128 stands for zero in the data rows.
Some points, one per row:
[101 106 097 107 136 154 150 166 190 197 214 199 176 155 150 127 112 122 128 119 157 147]
[094 090 072 080 118 145 175 189 207 186 179 150 138 125 147 132 102 104 108 087 103 127]
[133 148 138 140 141 136 127 094 096 087 074 064 054 055 071 092 104 123 148 150 164 167]
[143 157 146 126 116 086 074 053 051 060 082 099 118 133 147 154 149 146 131 102 091 081]
[103 092 087 079 104 131 171 207 202 181 182 139 155 131 140 146 128 092 092 090 109 123]
[118 162 168 177 171 152 138 105 125 140 172 151 137 191 188 165 193 180 189 124 156 122]
[094 081 076 086 118 156 155 201 205 178 174 139 144 132 142 139 126 085 089 091 101 125]
[129 124 135 134 176 178 184 192 159 181 181 144 135 114 124 118 114 166 151 166 187 200]
[106 105 113 103 136 155 163 159 183 211 217 192 167 149 147 140 101 114 115 133 127 163]
[140 144 147 118 089 097 071 056 065 071 079 084 105 126 127 139 143 130 110 090 080 071]
[139 159 152 129 105 075 075 056 058 087 085 109 124 138 146 153 152 149 120 100 082 061]
[145 165 145 129 120 079 065 050 053 080 096 117 144 146 151 132 151 161 134 110 077 079]
[130 149 165 149 180 187 172 148 131 130 101 087 067 083 096 113 113 162 164 174 177 193]
[133 144 159 141 154 155 143 115 111 085 083 058 062 070 076 095 114 142 147 173 177 177]
[136 143 162 152 165 182 146 163 147 118 111 067 062 065 090 117 129 145 168 178 174 180]
[130 162 168 157 148 096 075 050 078 108 132 163 165 177 135 128 170 172 140 157 096 065]
[090 084 069 081 117 146 172 200 199 180 179 152 122 143 153 134 119 091 105 115 116 155]
[135 135 143 130 169 190 204 192 168 190 161 146 111 108 103 138 132 154 151 157 179 181]
[147 145 141 100 115 081 077 058 060 069 084 080 112 124 136 142 145 143 113 105 079 070]
[097 106 095 090 114 133 157 166 180 195 210 205 174 148 119 118 096 108 115 102 114 131]
[144 143 148 116 099 081 067 054 060 064 087 086 107 133 129 142 146 129 117 096 087 081]
[149 163 174 159 135 096 051 055 069 083 114 131 154 158 153 159 150 163 147 118 089 083]
[133 161 158 125 114 064 076 053 072 065 090 100 114 135 138 132 139 139 130 079 086 076]
[106 136 149 152 144 167 183 179 200 206 194 167 160 158 144 170 134 125 141 141 158 141]
[116 092 087 087 111 152 187 207 199 202 170 157 145 140 151 124 115 100 109 111 113 145]
[132 144 152 132 144 150 118 108 097 080 077 066 046 066 077 089 105 128 143 155 162 175]
[116 114 139 149 160 176 203 184 192 187 172 163 157 147 185 142 111 162 142 127 146 161]
[098 081 080 092 102 137 146 151 163 187 200 213 164 152 127 107 118 098 097 088 114 139]
[142 133 156 139 168 171 151 122 115 096 101 064 048 071 084 077 125 135 154 153 183 170]
[130 142 177 143 125 099 073 046 066 086 124 136 157 164 158 152 157 184 153 125 091 074]
[143 162 153 120 108 074 060 051 062 065 091 111 122 137 146 138 147 141 119 103 087 082]
[091 085 086 081 109 137 164 191 201 205 159 153 140 139 148 144 110 101 091 091 097 118]
[144 146 142 119 096 086 073 052 064 067 087 090 093 120 130 135 123 137 111 091 077 079]
[089 093 089 088 117 139 146 150 172 177 205 220 160 146 127 122 104 093 100 090 114 111]
[113 143 133 136 163 162 190 197 208 183 189 172 149 148 149 141 155 136 120 159 148 165]
[094 080 075 088 111 137 169 187 201 193 179 152 139 128 145 126 110 106 083 101 097 151]
[085 076 088 082 117 135 158 204 185 182 184 150 150 135 119 144 110 088 088 084 118 128]
[137 157 173 145 162 103 077 064 068 109 109 150 163 158 139 160 161 176 169 143 086 060]
[150 152 156 130 116 085 075 044 057 065 088 100 127 126 128 142 142 141 129 092 091 072]
[140 160 145 126 104 094 056 054 062 071 069 090 116 125 139 143 134 134 126 105 094 075]
[143 147 163 166 142 109 062 063 044 089 110 138 142 158 141 125 131 171 152 107 093 060]
[089 080 083 077 117 130 177 194 199 191 170 148 134 133 142 126 117 112 074 097 110 129]
[140 152 155 128 145 100 076 065 075 082 134 151 164 166 160 160 152 206 152 134 071 088]
[123 130 156 176 177 177 168 174 132 143 120 097 078 087 092 107 116 146 168 180 181 198]
[137 140 149 148 159 149 139 118 102 091 081 066 062 051 076 089 102 140 147 165 162 177]
[129 140 147 147 165 137 141 111 107 093 078 068 043 056 081 090 104 137 139 146 172 171]
[091 091 083 083 107 139 171 203 201 186 166 139 132 142 142 128 100 100 079 092 101 132]
[106 078 077 074 117 148 160 196 202 182 172 159 126 145 142 131 117 101 086 090 098 130]
[113 086 086 073 108 131 172 199 197 176 182 166 129 142 144 127 108 092 090 094 096 128]
[108 092 092 087 118 121 138 171 169 187 197 206 156 163 131 121 094 097 094 082 100 111]
[099 108 115 115 144 142 162 172 184 196 216 207 171 157 146 129 120 113 113 118 128 159]
[102 082 084 096 119 127 152 156 167 191 212 208 171 152 125 118 112 112 097 096 109 130]
[118 151 139 135 173 160 166 175 198 204 185 155 172 176 169 159 126 133 147 141 148 166]
[143 143 147 137 142 112 119 107 097 084 069 062 050 062 073 090 103 110 132 155 156 168]
[157 162 161 192 163 142 108 097 108 162 166 169 183 177 160 169 149 207 160 114 129 099]
[124 108 098 095 143 153 189 201 202 206 190 149 139 132 140 151 130 109 122 112 143 168]
[142 142 156 151 166 137 133 115 102 081 068 068 059 064 078 094 110 135 149 156 170 173]
[134 147 159 144 125 086 066 031 059 089 098 123 139 144 140 144 148 160 139 098 085 077]
[144 163 175 141 138 096 063 056 063 080 107 124 167 147 154 151 158 169 142 119 083 082]
[122 124 140 115 147 161 181 175 177 203 199 199 145 164 150 148 145 146 159 156 134 170]
[130 153 146 129 100 089 075 054 054 068 092 100 102 132 151 139 146 159 121 098 088 068]
[096 114 165 118 161 173 172 189 196 172 193 184 140 154 165 161 146 139 143 153 142 167]
[127 135 143 155 151 159 145 123 098 088 074 063 063 065 076 086 123 135 154 170 169 175]
[097 085 084 087 114 133 176 204 208 194 174 156 134 117 137 148 131 111 105 098 115 152]
[134 167 154 150 151 093 087 049 082 103 119 158 186 149 150 164 161 199 148 125 107 075]
[144 151 142 113 096 081 053 067 055 061 085 100 113 136 150 130 132 127 125 099 083 088]
[126 142 142 148 158 145 139 131 111 092 070 068 055 059 079 087 117 143 151 169 174 174]
[142 144 147 139 162 187 170 158 145 130 111 074 074 079 095 099 125 162 168 160 201 186]
[139 136 144 141 142 134 123 114 095 092 069 056 054 057 075 082 109 124 143 147 168 164]
[124 107 097 112 136 143 161 182 188 215 196 186 180 156 143 116 111 123 100 134 137 166]
[142 169 141 131 107 077 068 064 061 061 081 090 105 133 117 140 139 136 113 095 081 089]
[129 145 142 150 170 168 162 131 110 097 089 061 067 051 087 108 116 139 157 169 173 174]
[127 109 131 150 167 176 189 184 200 186 195 150 161 148 165 155 164 132 154 142 145 142]
[103 073 077 081 109 140 157 188 204 181 181 160 145 130 140 138 107 094 090 091 101 132]
[139 148 186 189 188 154 118 109 101 165 166 163 177 162 167 135 143 188 179 144 086 102]
[147 163 141 140 159 185 106 127 108 129 164 177 165 167 180 176 197 209 162 143 126 111]
[138 143 155 157 180 160 155 140 112 091 098 063 056 070 085 100 118 144 150 170 180 171]
[117 158 194 169 162 127 129 115 137 158 152 171 182 204 172 146 150 194 185 150 139 135]
[135 151 139 125 135 123 115 101 085 082 078 057 058 063 072 080 099 111 126 146 160 162]
[140 141 150 147 163 147 143 119 113 096 071 062 054 052 081 098 113 137 151 158 163 174]
[148 165 176 139 137 079 074 058 055 089 117 125 154 154 147 148 141 162 152 116 080 068]
[134 147 156 147 165 167 163 135 115 089 082 071 062 073 079 096 113 146 166 168 177 171]
[113 082 099 102 125 122 144 153 187 189 212 204 166 151 138 141 104 097 090 092 126 134]
[095 093 089 090 113 116 144 151 182 190 196 211 176 143 131 130 100 104 090 095 110 135]
[093 098 082 073 106 121 163 213 202 194 166 146 126 143 136 122 113 094 093 099 130 129]
[125 184 176 138 142 129 130 090 078 149 129 196 191 166 168 141 157 193 152 158 123 073]
[133 173 170 139 134 095 063 056 053 080 088 136 139 131 142 142 149 145 152 115 070 081]
[132 142 143 149 154 135 130 107 098 092 077 067 059 054 074 086 112 132 154 155 165 182]
[143 149 149 113 113 075 063 058 060 066 080 091 094 126 138 136 145 136 112 102 097 082]
[091 087 097 073 121 144 174 205 202 173 168 167 147 137 156 148 112 093 101 090 117 129]
[151 154 173 142 152 109 097 052 074 115 119 143 167 171 146 161 176 188 174 125 105 068]
[115 113 100 108 138 173 194 191 190 205 192 166 134 141 150 155 114 126 111 124 147 173]
[130 162 186 160 172 109 081 064 075 081 138 149 157 138 174 141 159 173 145 119 082 074]
[090 087 072 077 107 133 160 201 201 183 179 157 122 120 137 128 098 105 100 095 117 144]
[140 134 153 141 161 145 135 121 103 085 067 062 056 067 068 095 112 133 157 157 161 170]
[139 160 173 184 164 145 117 089 079 129 150 160 200 194 181 159 159 172 163 133 105 120]
[088 093 105 112 145 138 158 206 206 198 199 151 145 142 155 146 125 114 114 132 153 167]
[099 077 079 085 119 148 178 206 196 188 162 147 134 123 133 138 102 095 087 094 115 133]
[099 094 085 093 119 128 150 155 166 188 199 222 180 150 128 121 104 103 103 100 110 124]
[099 087 080 084 112 145 177 200 209 185 169 157 123 129 141 135 116 087 105 097 102 131]
[144 145 162 161 169 105 067 059 065 077 118 157 155 171 170 135 155 163 160 124 101 079]
[102 099 093 100 135 150 186 205 194 201 180 146 144 124 141 154 125 127 114 121 140 191]
[137 127 161 154 175 178 160 142 138 135 111 093 070 080 086 125 115 167 170 166 191 203]
[141 141 144 135 134 121 115 102 095 084 066 066 064 062 070 077 091 116 134 153 163 164]
[102 073 078 088 105 131 176 192 204 187 164 151 133 129 148 141 100 087 090 097 118 123]
[128 139 157 143 162 152 152 121 114 088 084 063 055 055 080 089 113 136 156 162 168 169]
[103 103 103 110 140 156 189 206 201 197 174 155 136 156 161 153 107 101 099 122 136 159]
[097 074 088 085 110 126 166 209 203 181 169 148 136 134 142 150 111 090 099 091 105 131]
[112 145 148 128 167 172 173 193 188 188 203 159 150 169 160 162 147 145 136 156 134 162]
[102 084 090 085 127 144 154 215 212 186 179 154 133 138 132 126 109 094 098 110 109 139]
[109 109 120 108 127 143 170 182 196 204 201 191 183 161 147 128 111 130 122 124 135 156]
[110 095 102 114 148 148 158 185 189 206 217 179 175 148 137 106 118 117 118 125 135 145]
[133 148 155 138 179 176 175 148 141 111 092 084 064 073 104 129 112 135 153 172 207 176]
[131 116 136 135 153 154 160 183 179 191 210 197 167 176 164 144 137 136 155 156 141 155]
[099 096 080 081 120 145 162 204 213 188 168 148 132 140 150 145 108 086 097 101 125 143]
[133 137 149 143 143 129 123 107 093 092 068 058 060 062 073 085 090 128 137 152 159 172]
[149 147 140 113 099 084 078 060 055 060 076 097 105 124 141 143 143 138 115 097 086 077]
[102 079 079 085 110 144 160 207 195 196 169 154 134 131 144 137 118 092 094 087 120 128]
[117 142 139 116 177 162 169 171 174 206 193 186 169 158 165 167 146 140 145 148 150 160]
[100 096 092 079 119 129 147 158 173 178 203 217 175 151 138 128 110 100 093 104 101 117]
[129 145 144 136 147 150 135 113 103 093 083 061 050 060 072 088 111 128 144 168 168 176]
[135 156 164 138 148 109 064 059 069 081 103 134 148 152 165 150 176 152 156 122 069 071]
[099 082 086 088 116 142 152 152 169 186 194 216 171 147 128 120 110 089 101 098 102 125]
[151 152 166 131 114 095 071 057 059 065 110 118 132 145 148 143 157 156 130 114 065 069]
[106 089 091 098 115 142 147 165 179 195 197 196 179 159 141 126 091 096 095 097 115 143]
[104 116 124 125 174 172 179 163 198 199 203 173 138 150 150 146 141 142 128 143 147 182]
[095 113 140 124 163 153 197 190 203 172 202 150 154 158 161 173 136 134 141 152 134 145]
[098 111 113 110 144 141 180 175 199 209 198 199 170 138 135 131 117 115 116 107 131 145]
[096 084 079 072 100 127 147 205 199 184 176 145 139 127 131 128 111 087 090 095 106 132]
[095 070 074 086 109 139 171 194 208 178 174 140 144 137 141 145 112 091 100 096 116 120]
[116 114 159 144 183 169 182 137 148 121 104 082 072 072 104 103 138 150 159 184 188 184]
[132 155 179 147 148 128 080 054 058 096 142 151 165 163 170 163 156 179 173 137 101 093]
[138 153 139 155 119 101 056 062 052 078 086 109 149 159 149 144 154 154 126 099 078 079]
[137 151 150 122 110 082 055 050 068 065 091 108 120 137 141 140 139 140 118 102 080 070]
12 more points follow, each with its number after it:
[111 097 085 105 142 154 202 175 206 194 173 159 151 129 156 136 132 117 107 121 155 184] 0
[133 120 136 116 171 175 182 198 202 201 170 166 152 139 135 140 121 158 131 142 176 159] 1
[137 137 153 129 120 121 114 099 087 086 075 062 052 054 082 085 095 113 129 140 158 164] 2
[140 152 164 158 154 084 089 075 066 081 119 139 154 165 149 161 186 192 154 126 107 072] 3
[144 150 179 150 152 093 082 073 080 093 128 148 181 173 177 153 152 183 169 129 107 070] 4
[138 160 159 158 183 167 170 144 122 130 091 093 068 067 099 112 121 153 171 168 185 187] 5
[132 148 147 135 142 117 109 107 094 087 077 057 059 065 070 082 094 118 137 156 167 162] 6
[149 153 163 119 115 086 076 060 055 061 079 097 121 129 140 146 158 139 129 101 079 083] 7
[125 103 097 094 129 175 177 202 205 194 188 157 155 138 144 147 117 117 122 120 139 174] 8
[089 090 094 086 128 129 148 154 168 189 196 213 167 143 139 109 101 087 094 096 107 113] 9
[143 146 143 154 159 159 139 127 113 084 086 064 054 065 083 095 113 145 156 164 181 171] 10
[093 084 072 078 097 142 163 202 200 183 168 160 139 135 134 131 106 098 097 095 106 128] 11
Which of these numbered points is nearest to each point below, ignoring the 3 directions in which the first points spread most? Its number follows each.
[149 157 192 147 179 144 098 092 105 155 141 160 158 188 188 152 169 202 155 127 146 090] > 1
[130 129 127 106 150 187 165 191 176 184 202 176 170 166 158 147 130 145 149 137 166 169] > 8
[107 108 102 105 143 153 154 177 188 207 209 180 172 157 148 126 091 121 123 140 140 166] > 6
[112 105 124 096 134 157 165 180 189 220 198 178 171 146 162 130 124 118 123 112 137 166] > 2
[114 152 133 137 167 167 186 190 193 216 151 137 134 133 137 140 129 128 141 150 183 189] > 5
[138 151 144 139 151 134 129 110 103 084 068 061 059 066 066 086 097 127 129 157 160 171] > 6
[138 161 152 127 122 090 065 054 043 081 076 110 136 139 158 138 136 150 118 109 086 080] > 5
[123 138 139 123 152 145 197 192 201 199 200 152 158 144 172 153 154 126 129 148 143 148] > 7
[140 152 186 158 133 101 096 065 070 101 127 133 187 192 166 156 146 158 147 122 112 058] > 4
[136 149 140 138 135 126 116 103 087 086 076 060 056 065 065 085 094 111 131 146 159 165] > 6
[141 162 151 142 124 088 066 047 047 073 109 128 146 150 152 143 145 163 128 114 093 072] > 10
[152 154 144 132 125 070 084 040 054 076 082 108 133 134 135 138 142 146 133 101 094 067] > 5
[144 152 183 141 134 097 076 062 083 104 122 148 183 151 153 148 153 182 186 112 100 067] > 4
[121 155 164 154 177 127 127 080 141 170 165 171 197 186 200 162 175 152 151 150 129 104] > 0
[130 144 170 148 158 105 084 082 045 089 124 142 167 154 159 158 175 181 143 114 097 062] > 3
[128 138 142 130 177 169 189 174 179 182 175 151 160 113 148 125 127 135 140 135 193 212] > 0
[109 119 129 100 152 160 175 182 198 190 206 178 174 161 136 125 110 101 109 137 143 161] > 6
[134 139 155 140 144 184 172 171 167 208 184 151 194 184 158 170 133 153 135 140 144 150] > 8
[102 091 099 097 136 150 195 213 197 189 174 145 135 138 147 149 117 098 103 130 143 167] > 7
[120 100 125 128 151 191 179 177 181 197 191 169 173 135 161 154 146 147 157 147 149 169] > 8
[152 165 163 165 118 106 070 061 062 073 115 129 145 152 147 140 163 146 152 099 093 053] > 10
[100 071 070 092 103 134 180 200 199 188 162 155 140 132 124 139 103 105 099 099 105 136] > 11
[126 124 124 124 160 169 174 188 211 186 170 189 154 178 154 152 151 156 123 144 146 162] > 1
[090 078 081 073 111 140 170 200 196 183 170 153 140 147 127 150 106 103 095 093 105 126] > 11
[096 081 078 078 103 137 179 194 208 182 163 135 132 126 133 134 104 104 095 081 111 119] > 11
[116 122 117 106 127 160 160 170 185 198 210 206 176 152 159 127 121 113 116 122 144 163] > 2
[088 085 080 079 105 128 164 204 187 186 175 168 145 143 141 137 108 097 094 095 102 131] > 11
[132 146 175 155 174 126 134 090 103 126 174 170 191 179 156 145 190 195 180 144 109 097] > 3
[124 133 127 112 170 189 176 157 161 176 177 194 176 178 171 163 145 147 164 130 167 162] > 8
[137 143 151 138 141 131 132 109 099 084 073 063 047 052 079 089 104 116 131 146 161 168] > 2
[100 100 067 093 106 127 165 202 202 187 191 154 145 127 144 136 119 108 089 092 129 142] > 10
[123 160 163 136 138 081 083 054 043 080 097 114 138 153 147 133 149 148 132 098 093 062] > 5
[135 141 163 109 109 088 076 063 049 059 075 096 108 132 133 140 140 135 128 093 086 081] > 7
[136 146 140 145 147 132 120 106 092 091 075 057 051 064 077 084 103 114 138 154 164 169] > 6
[093 081 097 084 124 133 152 151 172 184 188 223 171 152 131 120 106 099 093 099 107 129] > 9
[105 097 101 101 139 156 187 205 209 188 184 157 143 128 153 138 125 116 106 106 119 171] > 7
[130 116 102 089 132 164 182 207 205 208 191 146 127 127 134 137 120 117 123 126 156 160] > 8
[142 143 153 137 133 095 059 041 059 081 078 113 132 130 148 141 161 169 129 104 095 083] > 0
[142 147 187 150 141 084 072 062 059 088 124 145 153 165 147 150 146 172 164 117 091 075] > 4
[133 146 158 162 142 073 073 049 065 076 116 125 166 145 157 150 146 180 141 117 095 080] > 4
[132 143 142 101 103 078 066 062 045 068 079 091 119 122 137 140 147 131 127 097 088 087] > 7
[092 094 087 093 111 132 144 147 165 186 198 218 157 155 131 105 102 077 097 101 114 110] > 9
[103 084 107 087 124 136 147 159 172 178 203 210 171 155 132 118 089 093 097 092 105 112] > 9
[137 151 142 130 138 133 115 104 101 093 074 059 051 063 069 086 103 123 135 154 165 173] > 6
[148 162 152 133 124 089 061 036 059 082 101 108 124 137 139 121 161 149 132 110 086 075] > 10
[088 083 078 082 104 135 162 196 203 185 172 160 137 129 140 128 101 094 092 097 098 135] > 11
[101 095 097 092 106 138 148 152 176 183 194 224 166 139 140 114 101 092 094 097 103 117] > 9
[117 124 144 119 159 168 184 168 208 183 186 162 146 148 151 174 153 120 159 155 150 187] > 7
[111 140 135 127 170 193 191 183 182 174 170 148 129 141 147 138 122 150 165 156 158 210] > 8
[102 074 079 083 129 114 164 204 208 171 180 154 118 129 142 127 115 095 094 095 099 128] > 3
[154 169 161 137 130 084 075 038 054 083 094 123 137 139 134 140 153 142 147 104 079 086] > 5
[158 128 138 130 170 122 158 115 109 169 191 186 184 164 175 171 189 176 178 151 129 103] > 3
[111 082 076 083 115 125 154 159 164 189 191 210 167 146 133 113 098 095 090 097 113 121] > 9
[103 088 084 078 112 144 177 205 206 198 174 144 130 140 139 134 109 104 112 103 121 141] > 11
[134 144 164 145 123 076 069 054 049 063 103 120 140 147 142 152 159 150 138 109 099 078] > 3
[126 163 177 131 158 147 143 094 126 130 169 165 198 180 183 168 183 184 173 143 100 102] > 7
[107 092 098 096 112 131 149 163 175 186 193 227 153 150 136 114 098 095 092 096 112 117] > 9
[127 156 163 150 205 164 166 162 149 140 117 092 084 095 090 103 113 150 157 174 189 196] > 6
[108 167 161 160 176 130 123 116 139 144 208 185 157 166 165 165 157 206 179 118 122 119] > 10
[153 148 126 103 099 076 068 065 060 070 074 091 107 121 132 133 127 130 120 095 079 078] > 8
[096 091 092 089 107 139 150 148 163 191 186 231 171 154 127 120 108 102 105 099 104 132] > 9
[084 084 084 093 115 117 149 158 174 181 206 214 159 131 132 113 107 104 101 098 106 136] > 9
[096 094 080 092 110 123 146 152 168 188 189 217 173 155 146 111 105 102 102 091 100 124] > 9
[097 118 124 101 121 147 183 174 189 204 205 201 160 154 142 140 102 119 119 114 134 145] > 2
[131 145 166 143 130 078 075 052 057 089 112 140 147 156 157 159 157 176 130 107 090 070] > 3
Here are 12 other points, each followed by its number:
[107 071 079 083 129 144 176 213 195 184 168 149 122 136 154 130 110 101 090 108 121 143] 0
[125 114 097 099 138 163 163 210 205 202 184 158 148 136 143 142 123 109 104 123 156 172] 1
[136 166 171 148 134 101 072 050 040 084 114 121 150 159 144 142 136 170 139 117 095 075] 2
[143 142 170 147 179 122 104 103 122 109 167 194 169 184 188 164 170 194 174 121 146 107] 3
[134 161 158 132 126 096 071 051 065 078 117 136 168 160 147 145 159 162 162 115 094 061] 4
[095 109 092 109 134 160 198 207 203 181 191 158 137 139 149 125 125 119 109 126 128 170] 5
[092 077 087 082 112 135 164 203 192 179 171 160 155 133 151 132 102 096 092 077 117 133] 6
[122 181 186 153 142 112 084 070 070 080 121 147 176 156 146 138 159 195 168 129 105 087] 7
[129 124 123 120 156 177 194 180 182 194 217 155 150 150 155 147 151 133 164 144 156 146] 8
[103 071 080 088 106 130 172 183 202 193 173 148 143 137 155 124 102 100 083 093 111 129] 9
[134 133 143 130 166 178 180 176 170 195 202 174 148 161 175 167 148 129 150 140 134 173] 10
[094 084 078 084 103 128 170 199 206 188 171 163 143 143 140 138 120 110 098 096 102 120] 11
Which of these numbered points is nearest to each point below, ignoring the 3 directions in which the first points spread most? Its number follows each.
[146 155 153 129 131 088 075 053 047 074 083 101 108 130 130 156 153 135 133 096 076 086] > 10
[114 102 119 103 127 151 172 178 164 199 215 199 169 177 149 128 107 135 109 120 145 147] > 2
[149 131 179 153 163 117 110 097 113 122 166 196 164 165 173 165 166 196 190 150 128 079] > 3
[137 156 165 135 124 099 075 052 047 068 106 112 159 142 127 137 157 155 155 110 087 069] > 4
[137 148 143 134 137 140 123 112 100 085 076 054 047 065 066 096 095 122 132 148 152 172] > 2
[094 087 080 081 108 126 167 198 213 184 167 160 141 142 140 138 114 093 095 098 112 115] > 11
[127 137 161 153 160 197 169 181 185 170 199 154 164 160 166 155 170 136 164 146 151 115] > 8
[153 147 145 117 104 081 062 055 058 064 084 098 096 117 131 138 142 124 127 097 084 089] > 10
[137 131 113 145 156 167 157 178 192 197 198 181 136 151 159 151 138 154 129 141 179 182] > 1
[102 084 088 078 108 134 158 206 204 186 166 160 142 120 147 120 111 093 096 080 113 120] > 6
[119 167 187 153 169 138 130 117 127 157 187 170 180 178 190 165 162 190 158 158 106 131] > 5
[118 147 154 162 192 165 193 148 140 137 114 096 080 082 094 102 130 123 161 182 171 202] > 5
[130 143 144 152 159 155 162 121 102 092 081 063 060 062 085 092 122 141 160 173 163 178] > 5
[076 083 090 083 120 140 167 195 199 185 172 137 142 146 145 151 104 097 087 088 110 137] > 6
[116 107 101 092 134 146 171 206 199 216 182 165 149 145 148 141 121 108 111 116 141 162] > 1
[123 163 177 138 148 101 074 056 056 079 105 148 154 146 138 122 150 178 150 117 096 064] > 7
[098 075 093 088 111 139 177 199 201 192 180 136 141 141 152 124 110 093 089 109 106 125] > 9
[134 106 154 143 159 168 174 190 188 193 186 156 160 152 161 154 158 164 162 113 155 171] > 6
[129 143 165 146 164 153 143 121 092 089 087 057 057 065 078 094 107 144 149 160 165 168] > 2
[142 178 159 131 149 150 119 115 152 153 197 179 171 199 177 130 193 174 164 140 130 097] > 8
[131 102 124 119 177 154 189 188 171 188 194 178 149 163 180 138 134 146 149 159 147 166] > 0
[128 155 142 156 168 153 142 130 112 099 077 059 052 064 089 087 115 129 150 168 161 178] > 5
[145 140 147 134 138 084 074 048 062 071 105 127 116 156 149 157 149 160 131 100 080 062] > 0
[106 076 078 077 103 145 161 189 209 189 175 156 126 125 146 126 104 093 093 097 126 134] > 9
[128 138 122 133 162 173 182 189 172 210 190 174 150 151 154 144 145 141 138 122 181 166] > 1
[156 147 147 153 165 186 198 185 199 182 165 145 128 104 111 131 121 122 134 149 178 182] > 1
[139 142 150 125 135 125 124 100 091 082 077 064 048 066 072 081 091 116 127 141 159 168] > 2
[112 163 182 149 163 165 125 112 098 139 154 192 193 145 170 175 160 195 173 172 122 115] > 7
[094 072 073 078 124 133 170 200 196 176 172 148 133 122 138 131 107 100 079 098 108 140] > 0
[129 157 174 146 154 140 087 044 066 097 130 153 153 143 160 146 173 177 181 125 103 071] > 4
[150 148 140 116 104 081 073 057 056 071 097 091 100 122 130 136 144 130 127 092 072 072] > 8
[108 088 088 078 110 136 164 200 197 179 173 168 142 136 147 136 107 074 100 085 099 124] > 6
[142 166 167 132 142 080 073 057 059 070 120 145 157 147 149 141 148 160 140 114 069 081] > 7
[143 148 138 111 098 076 058 067 060 065 077 091 116 133 134 132 141 115 114 088 089 085] > 1
[132 166 157 162 137 086 069 069 044 078 090 123 142 145 152 147 149 171 147 115 097 072] > 6
[107 074 085 080 110 153 165 210 197 198 155 132 120 124 140 140 117 090 099 097 119 153] > 0
[132 137 162 158 180 161 162 127 118 091 090 071 073 057 085 109 123 140 155 166 181 182] > 6
[146 139 177 171 180 119 092 080 089 120 154 162 192 172 151 167 174 173 188 150 127 101] > 4
[100 085 071 087 127 133 154 196 201 188 176 157 136 136 146 140 106 096 085 085 100 131] > 0
[098 078 083 072 105 133 161 202 192 195 180 147 130 139 153 128 103 096 096 110 113 141] > 0
[092 093 086 088 111 118 136 165 179 184 188 216 178 145 135 116 106 094 098 096 116 136] > 7
[100 082 075 082 111 127 174 196 201 192 177 156 132 129 140 148 129 101 096 100 097 125] > 11
[097 080 085 074 125 136 173 204 196 192 163 140 133 137 144 132 112 090 095 087 103 131] > 0
[143 172 157 138 133 104 090 049 067 104 133 128 147 162 152 136 182 193 177 103 114 072] > 8
[138 155 138 105 101 084 062 063 056 063 089 085 116 119 145 137 136 118 103 096 092 080] > 1
[129 164 159 148 125 072 063 070 060 070 087 121 150 149 159 116 152 161 147 124 087 077] > 7
[097 090 073 080 102 138 169 192 206 190 167 150 137 131 131 139 117 107 086 080 107 126] > 11
[140 143 153 136 156 141 124 113 092 093 068 066 052 061 075 088 101 128 134 158 166 169] > 2
[134 150 161 143 159 161 151 137 129 097 082 078 061 071 073 099 117 136 168 175 187 179] > 4
[104 091 080 081 129 147 174 202 212 183 172 150 136 113 143 147 112 091 102 096 129 149] > 6
[131 168 168 133 124 095 070 042 058 071 097 122 140 141 136 146 157 166 133 114 084 083] > 7
[097 078 071 083 113 129 168 208 191 188 174 158 139 144 156 121 107 108 104 095 115 141] > 0
[102 085 083 074 123 136 176 198 199 193 174 154 139 149 144 138 116 103 086 110 099 142] > 0
[133 157 144 109 130 081 064 059 055 065 081 088 119 132 148 133 136 133 111 115 085 074] > 0
[125 096 109 110 146 150 194 207 204 185 167 174 144 141 152 146 140 120 113 126 148 186] > 0
[131 159 143 136 118 102 076 047 052 063 103 119 136 152 151 147 159 152 126 112 087 060] > 5
[120 143 142 150 157 175 185 147 126 120 092 080 065 083 093 110 142 129 167 192 169 201] > 5
[142 154 158 126 113 084 070 049 053 084 075 100 123 140 144 148 153 125 132 111 079 077] > 10
[132 142 175 148 167 148 130 093 132 142 187 163 182 175 174 197 175 185 166 120 096 102] > 8
[102 076 075 078 104 136 174 203 189 176 183 149 122 136 144 123 115 092 096 086 112 129] > 0
[133 139 143 134 131 136 111 107 082 087 071 064 058 067 069 075 098 117 134 153 158 169] > 2
[107 116 111 099 134 165 184 216 198 203 185 145 142 139 135 141 139 121 098 129 146 167] > 1
[134 141 157 142 140 127 122 101 089 078 080 064 064 059 070 084 093 129 139 157 157 169] > 2
[120 109 116 107 121 140 177 178 194 194 218 190 173 148 149 137 090 127 112 130 131 141] > 2
[133 137 154 141 152 137 126 108 090 090 074 064 055 067 062 091 107 117 132 148 167 175] > 2
